In the rows, zero is written as 128.
Each named turn below is shown by a few rows before and after it. Which turns, in which order, take the first row of each later pair to the second? The first pair is answered.
Zopuv (before -> after):
[149 121 164 113 100 167 125  89 113 151 135 122 120  76 127 145 143 156
 134 136 136 117 128 135 149 135 136 104 151] -> [127 126 134 131  93 156 159 130 120 172 151 139 118  72 130 133 140 132
 108 129 136  95 141 139 150 126 150 108 148]
[125 166 142 139 148 133 126  90 102 158 147 105 157 163 151 137 112 159
 112 107 128 163  97 149 165 140 122 122 120] -> [153  99 114 127 139 130 102  88  97 109 141 136 117  81 139 114 181 138
 154 113 102 132 130 119 167 136 106 122 114]
[ 69 150 154 169  94 114 182 137 182 170 165  72 139 188 191 100  95 104
  65 108 161 105 146 191  96 110 141 144 124] -> [161 104 205 107 109 151  76  26 156  96 129  51 129 150 175 103 148 161
 166 135 155 150 135 155  98 122  90 146 125]
[147 116 105 135 171 139  95  95  98 110 125 169 119 123  99 131 160 169
 163 138 110 167  80  97 158 174 154 103 120] -> [106 116  63 163 156 122 145 158 111 134 147 192 111 114  98 119 153 128
 116 124 106 132 103 112 159 170 180 108 121]
peri (before -> after):
[156 130 143 133 124 126 112  45 109  99 180 111 150 130 123  91 188 128
 149 128  93 174 135 120 178 127 105 151  91] -> [164 159 125 133 130 114 139 105  91 106 171 163 163 152  41 147 170 114
 151 145 115 165 117 103 186 139 141 154  88]
[166  97 176  40  95 162  69 116 121 110  92 120 157 119 132 111 149 130
 139 147 114 142 110  90  68 117 133 116  96] -> [184 108 200  61  85 143  97  75 119 102 123  96 152 163 111 138 133 148
 143 147 143 135 105 141  79 125 160 123 103]
[114 155 146 167  98 121 150 100 160 132 144  92 133 191 148 128 103 132
  91 120 153 122 116 164 108 126 142 145 135] -> [103 171 105 142 116 124 141 189 152 145 100 155 146 164 111 145  98 110
  94 137 141 116 111  94 100 124 141 134 123]
[177 135 141 112 103 155 108 176  91 112 131 114 136 136 166 130 135 139
 105 127 115 132  90 138 133 160  96 150 123] -> [186 139 148 119  99 152 117 168  92 110 134 110 136 146 153 138 127 144
 112 122 123 128  88 147 137 160 107 153 121]
vol (before -> after):
[110 146  98 133  73 110 145 169 178 148 141 121 110 164 115 122  95  76
  74 115 138  87 141 146  76 110 150 141 133] -> [151 118 132  85  88 150  56 109 171 108  96 102 111 123 138  98 135 108
 136 130 120 127 139  94  62 114  88 131 125]
[109 148  66 151 169 114 140 150 133 144 144 149 122 111 129 119 137 132
 134 117  88 135 123 116 159 147 136 127 126] -> [110 169  95 132 165 137 113 168 140 152 111 143 140 139 122 131 111 141
 132 138 107 145 114  89 115 141 126 122 130]
[140 119 101  87 144 153 118 148 149 138 118 156 134 110  98 150 161 142
 172 153 107 143 111  98 117 120 116 125 118] -> [126 109  72 116 144 132 161 152 139 145 151 163 116 102  98 147 166 122
 160 137 104 125 120 123 148 121 137 127 118]
Foso (before -> after):
[105 125 132 112 127 142 108 134 124 137 123 138 129 108 156 123 135 117
 141 110 131 133 123 120 132 123 109 138 140] -> [113 115 137 121 111 140 120 124 128 128 137 127 120 113 153 118 140 117
 141 115 140 123 132 135 126 115 116 149 140]
[148  47 132 160 105  89 138 114 150 106 120  84 141 131  83 173  93 148
 108 182 180 104 121 167  88 126 126 115 108] -> [154  70 103 163 150  88 141 115 109 117 112 125 149 123  50 203  96 162
 130 171 152 131  88 139 154 152 131 101 104]
[114 149  89 109 148 127 126 141  97 140 151 177 129 118 137 156 126 138
 125 103 110 132 122 119 133 152 125  93 132] -> [ 97 148 113 102 125 141 116 148 125 143 140 155 135 126 168 130 118 129
 107 110 120 125 145 119  82 131 107 101 131]
[103  99 154 131  96 153 105 100 137 120 150  83 118  92 201  83 154 123
 118 132 137 131 160 134  93  93  72 105 148] -> [140  75 138 156 101 121 139  65 105 101 193  99  94  88 142 119 175 120
 148 121 136 119 154 169 160 110 109 116 151]
kez (before -> after):
[176 102 146 119  94 126 169 169 147  98 123 141 142 158  21 179 100 133
 158 197 170  65 114 132 111 112 135 117 159] -> [177 133 132 112 130 135 154 172 123 112 106 158 157 164  15 191  94 151
 168 187 155 103  89 101 144 130 123 101 156]
[140 113 128 130 136 129 124 112 119  75 135 133 116 124  75 169 159 124
 142 126 114 117 118 134 137 139 150 143 136] -> [139 120 125 121 148 128 119 110 118  76 129 138 122 122  80 163 157 129
 145 125 106 124 109 125 146 140 146 142 137]
[149 144 142 109 169 143  86 104 116 121 120 156 142 117 145 154 142 144
 167 123 107 147 104 104 152 147 107 110 132] -> [144 130 150 120 169 143  90  85 123 120 134 140 131 105 169 134 149 141
 167 122 100 142 115 118 149 144  98 112 134]
[137 141 118 108 178 159  78 114  85 139  94 111 146 121 143 122 133 181
 172 146  96 181 104  72 191 162 113  85 127] -> [131 116 119 118 170 154  80  86  98 132 116  90 127  99 189  85 152 175
 165 130  86 178 126  96 189 156 103  90 130]
Now pairs of rows:
(two turns a pair)
[121 145 141 134 123 115 153 162 127 140 112 136 119 117  88 162 111 106
 101 145 128 114 116 129 122 119 173 146 133] -> [146 149 164 106 137 133 115 128 118 121  93 124 130 122  91 174 116 135
 132 153 125 145 100 109 120 123 149 139 128]	Foso Zopuv
[147 154 155 124 115 120 109 110 136 126  80 103 161 166 121 135  96 147
 125 142 155 116 112 111  90 108 131 120 146] -> [163 100 130 137  99 102 128 110 133  95 106 124 124 114  95 128 136 118
 143 145 149  79 141 119 106 108 146 129 148]	Foso Zopuv
[ 97 160 108  84 121 165 104 204 156 134  63 146 156  98 141 107 105 144
 143 130 100 161 147  50  96 121 135 114 130] -> [ 87 171 109  94 129 167 109 194 157 144  74 135 165 102 170  97  98 150
 135 115  93 174 143  57 104 123 131 112 134]	kez Zopuv
[140 122 155 151 116 137 118  75 124 119 160  93 108 140 131 102 139 138
 129 125 123 129 147 185 124 137 122 121 141] -> [135 139 120 130 122 136 128 176 117 125 114 162 121 131  60 147 129 106
 127 152 125 105 140 127 104 141 137 114 135]	kez peri
[169 118 136 116 103 132 120 174 146 119 113 144 133 142  89 140 131  85
 131 153 166  90 139 111  65 119 157 117 122] -> [199  83 136 114 123 132  91  91 125  91 133 130 109 104 126 115 173 114
 169 132 134 116 140 126 113 133 131 117 124]	Zopuv vol
[117  86  86 141 101 127 146 131 102  98 116 140 108  96  77 120 182 107
 142 127 140  58 121 148 110 171 151 162 129] -> [123 110  77 129 125 134 140 145  88 107 103 160 122 105  58 142 172 117
 151 130 133  76 105 123 120 181 153 155 126]	kez kez
[147 188 175 117 122 126  52 205 118 124  70 129 155 188  86 163 147 146
 117 185 165 109 108  67  86  83 111 103 102] -> [140 136 188 119  81 127  44 183 152 100  84 100 125 150 128 116 180 129
 113 183 172  83 153  86  45  62  93 118 107]	Foso peri
[117 143 117 136 116 120  85 117 157 125 121 153 135 158  90 151 137 133
 138 132 157 125 125 131  84 141 104 130 128] -> [112 145 118 132 126 128  69  99 158 129 120 146 137 146 129 133 149 147
 143 123 147 144 121 125  86 141  84 129 131]	kez peri
[151 172 120 104 145 134 127 102  78 164 127 149 135 165 137 127 145 178
 124  93 112 166  95 124 179 161 134  93 146] -> [130 186 124 119 130 127 152 126  99 182 137 139 146 192 149 125 113 163
  92  90 126 152 103 146 156 149 144  92 150]	kez vol
[125 105 142  86  92 136 174 129 120 162 134 127 151 154  85 105 115 109
 152 134 151  92 152 122 168 163 144 108 128] -> [134 102 161  63  98 152 131 115 128 152 114 120 156 140 110  85 124 119
 164 137 138 110 151  98 152 161 114 106 124]	vol peri
[146 136 127 140 150  99 120 145 116 122 111 151 167 142 100 174 112 107
 143 140 102 143  81 113 162 133 114 139 136] -> [135 137 115 148 150  98 127 146 117 131 120 143 165 138 120 162 111 111
 133 123  91 147  79 117 174 138 117 140 132]	kez vol
[149 121 126 120 134  98 118 170 110 125 124 143 145  98  42 177 113 117
 165 181 132 110 129 101 103 120 124 127 115] -> [142 145 111 118 177 110 101 139  90 140 120 143 156  83  86 157 126 142
 173 156  98 152 109  79 153 134 103 112 106]	kez kez
[ 99 131  90 114 111 104 162 213 138 156 153 146 126  96 100 111 131  69
  73 102 116 102 128 113  94 116 125  96 104] -> [103 113 122 124 104 113 143 122 150 146 186  79 116  96 179  65 145 100
  77  82 111 122 137 156  96 111 100 101 114]	kez peri
[148 128 161  99 115 133  96 112 156 120 119 101 130 137 117 128 124 131
 148 141 165 122 141 144  86 113 112 142 123] -> [157 133 145 103 124 118 116 131 141 118 124 126 130 137  73 157 128 129
 155 147 166 120 130 141 111 124 136 144 124]	peri Foso
[133 120 127  86 158 159  80 147 117 149  96 138 156 139 116 141 116 159
 107 158 140 105  94 107 134 125 109  95 108] -> [143  87  97 121 158 130 116 105 102 136 155 129 124 108 117 128 149 153
 120 133 122  95 109 154 195 136 129 104 112]	vol peri
[100 149  88 143 149 163 100 113 124 126 109 141  74  96 155 119 178 106
 148 114 109 143 106 121 163 135 117 129 105] -> [ 73 165  97 160 134 161 126 120 140 152 123 111  79 124 183 110 146  99
 109 104 124 134 114 153 140 125 124 132 113]	vol peri
[100 117  50 140 159 146 151 147 130 125 145 173 121  94 138 139 161  98
  92 116 123 114 149 100 159 143 112 124 139] -> [ 89 160 123 133 146 166 129 114 155 143 137 103 156 179 174 142 108 136
  63 126 164 144 128 134 107 125  99 128 145]	Zopuv Foso
[115 137  85 169 153 127 157  58  94 146 173 115 111 118 189 108 136 140
 142  61  65 137 122 166 191 158 117 109 126] -> [177 123 139  87 140 173  62  67 101  91  82 126 121 111 130 131 150 159
 209 126  88 141 115  84 112 146  72 113 114]	vol Zopuv
[173 157 135  96 143 128  61 160 136 119 110 152 132 113 129 149  92 144
  96 124 125 159 128 102 107 105  97 133 127] -> [169 122  91 118 139 104  91 166 130 114 146 172  97  58 137 123 130 114
  96 108 102 136 155 116 135 107 111 133 130]	Zopuv vol
[136 146 153 110 110 136 107  89 132 101 117  82 125 150 147 116 138 145
 129  95 151 132 147 160 117 123 128 154 127] -> [141 123  98 122 130 112 129 117 111  99 129 128 104 104 113 123 173 124
 145  84 125 117 152 142 169 138 140 152 126]	Zopuv Foso
[150  96  74 152  69 168 113 166 143 160 150 142 108 113  84 101 126 102
 140 136 170  91 129 152 102 155 122 136 143] -> [170  99  82 142  77 169  90 155 132 145 141 146 111 112  64 122 133 115
 165 147 165 100 115 136 115 163 116 138 142]	vol Foso
[141  82 163 151 140 162 112  68 125  99 176 141  75 118 200 122 161 161
 179 119 191  91 146 147 100 129 175 134 151] -> [116 121  98 176 178 141 157 118  89 135 189 191  87 118 172 153 147 156
 160  96 166 100 120 135 168 154 206 118 150]	Zopuv Foso
[143 132 126 119  98 116 142 152 137 105 133 146 122 123  79 138 146 116
 123 153 126 105 135 111 117 138 137 145 111] -> [134 116 132 114  98 128 124 135 151  98 126 130 119 106 115 107 156 120
 123 151 114 108 150 109 103 131 115 145 111]	peri kez
[ 89 197  94 142 170 124 206 178 109 179 121 145 136 150  75 153  76 116
  73 129 161  79 143 166 168 172 169 153 123] -> [ 86 205 141  96 197 182 103 109 123 180  73  92 159 133 205  81  89 170
  90 121 125 149 135 120 137 161  77 135 115]	peri Zopuv
[181 101 132 152 102  95 116 107 109 109 145 115 107 118 108 106 157 142
 143 141 127  91 123 147 126 119 133 150 148] -> [186 120 151 131 103 110  90 115 116 105 114 113 122 138 104 117 144 151
 148 156 135 102 118 123  97 119 124 149 147]	vol vol
[138 149 155 112 118 143 129 107 138 120 151  94 143 153 104 135  92 147
 118 127 182 119 108 141  97 123 130 146 127] -> [148 156 133 117 137 136 135 102 116 124 158 114 146 155  91 149 100 151
 132 114 166 132  92 136 135 140 136 137 121]	Foso kez
[114 124  92 153 134 116 156 122 125 157 155 141 128 103 150  94 143  97
 128  93 124 114 152 150 171 133 114 112 143] -> [116 114 105 153 115 111 170 132 136 146 153 139 122 112 123 105 134  83
 124 102 148  91 163 160 143 123 130 114 145]	kez kez
[143 137 109 123 163 147 102 159 124 139  94 147 139 102 131 125 130 133
 137 147 113 148 119  90 120 133 119 113 127] -> [127 153  98 141 157 133 131 183 124 151 107 154 139 122 122 135 115 117
 120 141 118 137 116 103 122 130 137 118 128]	vol vol
[162 139 143 104 117 102 163 138 128 118 130 167 134 158  32 187 122 132
 149 143 148 125 102 141 159 138 164 135 126] -> [165 107 148  62 128 139  86 112 139 100  91 161 129  86 111 119 172 148
 179 139  99 151 113  79 138 128  94 124 121]	vol peri
[115  69 159 121  95 150 136 161 131 104 113 128 103  81 115 119 168  79
 144 200 123  69 155 100 108 144 153 139 120] -> [110  99 149 121 103 153 141 191 121 114 103 142 120 102  85 145 148  78
 133 208 125  69 137  90 115 145 165 138 117]	vol kez
[156 135  93 147 123 125 139 168 103  97 138 138 148  96  93 136 156 108
 157 142 127 107 125 141 168 175 148 124 165] -> [150 122  91 143 130 133 119 140 107  99 140 116 145  78 155  93 176 121
 155 127 103 121 134 134 163 168 120 122 163]	kez peri
[ 83 119  70 126 147 129  90 154  84 145 111 141 134  29 184 105 162  67
 138  60  54 162 143  66 165 126 137 119  99] -> [ 84  79  91 137 104 119 111 135 110 123 135 105 110  23 195  79 173  51
 125  62  76 127 185 114 128 108 140 140 110]	kez Foso
[ 92 116  94 100 126 135 125 155 150 142 124 137 143  68 155  84 133 105
 116 135 103 136 134  69 110 111 126 134 128] -> [ 96  87 101 123 100 110 155 145 157 133 159 130 124  76 138  85 136  90
 107 134 125 105 152 113 109 111 151 145 132]	vol Foso
[ 86 193 124 134 140 151 159 139  99 174 151 157 163 178 190 120  89 149
  77  91 140 174 125 120 131 166 123 100  95] -> [110 134 140 162  98 119 196  98 104 140 207 131 127 183 154 126 107 135
  91  94 171 124 151 191 132 160 156 124 108]	Foso Foso
[144 172  82 140 197 136 139 184 132 104 129 180 145  92  92 167 135 174
 138 172 119 126 121  88 132 159 111  87  98] -> [112 176 122 132 157 152 130 197 181 115 111 139 157 121 147 135 108 169
  98 185 148 108 144 107  50 130  90  96 102]	Zopuv Foso
[117 120 117 108 164 149 130 103 138 139 178 107 152 159 149 104 139 144
 159 105 151 157 140 145  89 124 104 123  99] -> [113 115 113 116 156 140 145 108 147 135 188 104 143 161 143 106 137 133
 150 106 156 140 149 158  89 125 115 134 105]	kez vol
[ 92 141  81 137 163 173  72 147  88 145 107 206 155 188 108 134  78 117
 111 136 127 115  92 152  91 108 145 115 161] -> [125  73 101 124 137 177  37  63 100  97 125 167 117 139 152  84 130 123
 151 137 115 115 122 165  82  97 111 125 162]	Foso vol
[152 120 161 134 126 164  93  91 115 112 122  97 122 106 196 111  89 131
 155 132 126 138 133 148 128 126 120 123 110] -> [158 110 170 133 103 156 109 109 129 105 122  96 116 112 164 122  82 115
 149 150 151 115 145 158  99 115 132 134 112]	kez kez
[107  70 117 148 104 147 115 126 172 138 153  88 118  98 233  59 161  87
 120  95 106 134 193 139 107 125 100 142 116] -> [ 94 129 130 173  87 125 180 181 179 168 160  96 153 193 149 133  91  81
  78 110 167 108 165 177  92 125 162 149 124]	vol peri
[114 158 124 103 135 143 102 148 130 140  83 135 144 120 146 127 119 131
 125 142 125 134 115  80 106 130 106 119 127] -> [142 137 153 130 119 122 127  62 121 122 143  90 128 147 143 132 121 151
 141 130 144 134 112 157 139 137 131 132 138]	peri Foso
[114 105 125 123  88 144 138 129 151 111 132 122 130 160 142  99 126 116
 151 126 141  97 153 120  91 110  98 145 133] -> [128  91 116 121  95 143 134 112 143  92 140 130 121 139 133 100 145 120
 172 128 131  97 155 117 109 116  99 145 133]	kez vol
[155 111  99 126 134 138 142 119 120  99 134 145 117 122 100 147 136 135
 145 122 124 115 129 128 127 107 126 139 150] -> [152 132 116 108 137 153 124 125 128 105 109 134 134 142 110 152 116 150
 141 128 126 131 120 109 106 106 116 134 148]	Zopuv vol
[144 112 115 157 128 125  99 117 106 107 112 163 119  92 135 139 155 160
 117  94  80 122 136 135 113 135 115 133 142] -> [120 130 108 172 118 117 132 152 115 132 119 166 131 118 138 141 133 143
  81  95  90 106 137 149 100 130 135 134 144]	Foso vol
[136 147  90 142 119 103 158 160 120 135 152 159 118 132  79 156 118 109
 126 120 123 103 102 134 155 141 154 132 140] -> [141 138 101 107 119 125 125 185 131 127 113 167 127 110  82 146 122 110
 131 144 120 103 109  92 116 131 128 133 136]	vol Zopuv
[123 142 141 131 115 116 145 151 139 130 127 116 142 178  75 168 101 115
 108 155 154 108 130 165  77 115 166 127 123] -> [102 126 108 102 148 146  89 161 136 134  88 142 141  91 158 107 147 114
 115 142  92 140 144  89  82 109 101 105 113]	Foso peri
[111 107  89 114 156 114 143 125 117 116 111 122 103  73 151 113 156 105
 114 141 100 106 144 135 162 122 135 147 130] -> [103 113  92 110 151 121 135 133 126 120 102 115 103  70 166 105 152 108
 101 140 100 108 146 132 148 117 123 146 129]	Foso Foso
[176 103 107 162 129  78 175  91 137 138 143 110 129 126 159 114  99 138
 149 127 102 131 130 202 141 113 134 133 118] -> [179 127 147 130 111 105 149 126 153 135  94 106 150 167 130 139  64 144
 152 161 135 127 120 169  73  97 120 128 110]	kez vol
[160 114 137 102 148 126  88 108 129 104 185 109  95 117 144 110 133 113
 144 121 128 167 145 142 144 166 133 139 144] -> [162 131 123 102 160 118 104 143 116 115 183 144 106 130 100 143 123 106
 142 128 130 169 124 128 162 172 153 132 144]	peri kez
